In the data rows, 128 means zero.
Here are some points:
tensor([141, 134, 153, 111, 104, 122, 115, 163])
tensor([132, 157, 123, 125, 156,  60, 131, 148])
tensor([154, 125, 165, 126, 127,  91, 133,  94])
tensor([124,  92, 114, 133, 255,  92, 110, 128])
tensor([141, 129, 148, 109, 190,  93, 121, 113])
tensor([122, 157, 108, 139, 107, 126, 164,  55])
tensor([137, 181,  58, 155, 166,  87, 137,  74])
tensor([ 54, 163, 142, 158, 201,  70, 130, 121])
tensor([104, 104, 153, 139,  90, 198,  95, 163])
tensor([135, 166, 131, 126, 109, 104, 146,  84])
tensor([149, 120, 141, 130, 117, 183, 110,  65])
tensor([179,  97, 126, 140,  96, 102, 135, 125])
tensor([109, 134, 154, 106,  96, 139, 130, 175])
tensor([165, 106, 133, 124,  91, 138, 111, 162])
tensor([143, 146, 114, 118, 114, 102, 156, 108])
tensor([ 89, 124, 164, 103, 205, 123, 119, 141])
tensor([130, 188,  29, 162, 165, 107, 128,  87])
tensor([176, 131, 100, 134,  88, 120, 122, 137])
tensor([123, 147, 116, 100, 126, 155, 146, 104])
tensor([116, 102, 203, 119, 122, 124, 115, 150])
tensor([123, 185,  38, 172, 139,  79, 140, 113])
tensor([145,  93,  80, 120, 174, 200, 119,  89])
tensor([181, 116, 110, 136,  94, 116, 133, 112])
tensor([122,  45, 105, 145, 152, 217, 104, 142])
16 more points follow, each with its number after it:
tensor([ 67, 180, 118, 157,  82, 168, 139,  88]) 0
tensor([129,  99, 150, 108, 116, 112, 133, 194]) 1
tensor([101, 150,  90, 131, 195, 184, 125,  40]) 2
tensor([120, 136, 139, 131, 113,  87, 110, 217]) 3
tensor([149, 134, 130, 134, 172, 158, 103,  42]) 4
tensor([ 92,  94, 186, 126, 149, 158,  93, 176]) 5
tensor([147,  87, 125, 134, 237, 114, 117,  68]) 6
tensor([ 72, 124, 152, 114, 153, 105, 135, 205]) 7
tensor([133, 180, 123, 132, 108, 124, 136,  65]) 8
tensor([173, 108, 105, 131, 172,  86, 138,  91]) 9
tensor([113, 111, 154, 111, 133, 155,  97, 194]) 10
tensor([127, 143, 126, 105,  97, 134, 147, 141]) 11
tensor([149, 132,  48, 205,  86,  94, 135, 118]) 12
tensor([115, 130, 107, 120, 106, 202, 140,  83]) 13
tensor([133, 136, 154, 112,  88, 148, 135, 111]) 14
tensor([160, 138, 123, 113, 110, 114, 136, 121]) 15
Which of these numbered points is nearest to each point below, ignoring the 3 directions in which the first points spread most? Its number follows each.
tensor([161,  61,  37, 204, 118, 137, 117, 148]) > 12
tensor([147, 129, 132, 115, 104, 158, 100, 160]) > 10
tensor([136, 146, 120, 135, 111,  91, 163,  84]) > 14
tensor([162, 131, 111, 121,  96, 132, 111, 168]) > 10
tensor([116, 180,  27, 147, 100, 156, 139, 132]) > 7
tensor([137, 183, 113, 155, 124,  96, 133,  52]) > 8
tensor([112, 142, 153, 103, 121, 109, 145, 147]) > 11
tensor([134, 115, 158, 145, 155,  43, 136, 137]) > 9
Here are 16 other points, each followed by its number:
tensor([117, 125, 154, 109, 104, 117, 129, 191]) 0
tensor([159,  77, 173, 137, 101, 130, 108, 146]) 1
tensor([100,  59, 195, 120, 149, 155, 122, 151]) 2
tensor([138, 131, 115, 105,  94, 137, 142, 157]) 3
tensor([ 76, 146, 158, 122,  88, 137, 152, 143]) 4
tensor([134,  36,  93, 142, 162, 119, 125, 228]) 5
tensor([142, 136, 154, 107, 117, 152, 114, 116]) 6
tensor([170, 115, 138, 114, 146, 125, 115, 106]) 7
tensor([100, 113, 146, 111, 113, 115, 137, 212]) 8
tensor([158,  50,  43, 153, 208, 121, 120, 168]) 9
tensor([ 63, 164, 161, 131,  91, 148, 136, 134]) 10
tensor([139,  65, 191, 134, 138, 147,  98, 137]) 11
tensor([149,  79, 177, 134,  82, 130, 133, 127]) 12
tensor([110, 139, 154, 103, 101, 148, 129, 158]) 13
tensor([109, 142, 150, 116, 111,  88, 150, 161]) 14
tensor([140,  90, 144, 119, 218, 117,  96, 140]) 15
The same question for these:
tensor([117, 129, 132, 124,  95,  87, 146, 197]) > 8
tensor([ 50, 161, 147, 147,  81, 149, 143, 141]) > 10
tensor([154,  89, 177, 125, 102, 121, 131, 119]) > 12
tensor([157, 115, 156, 121, 108, 125, 104, 158]) > 15
tensor([105, 140,  95, 132,  68, 180, 156, 115]) > 4
tensor([ 93,  95, 106, 147, 255,  87, 117, 135]) > 1
tensor([178, 112,  26, 171, 154, 116, 130,  95]) > 1
tensor([113, 141, 151, 104,  99, 158, 125, 149]) > 13
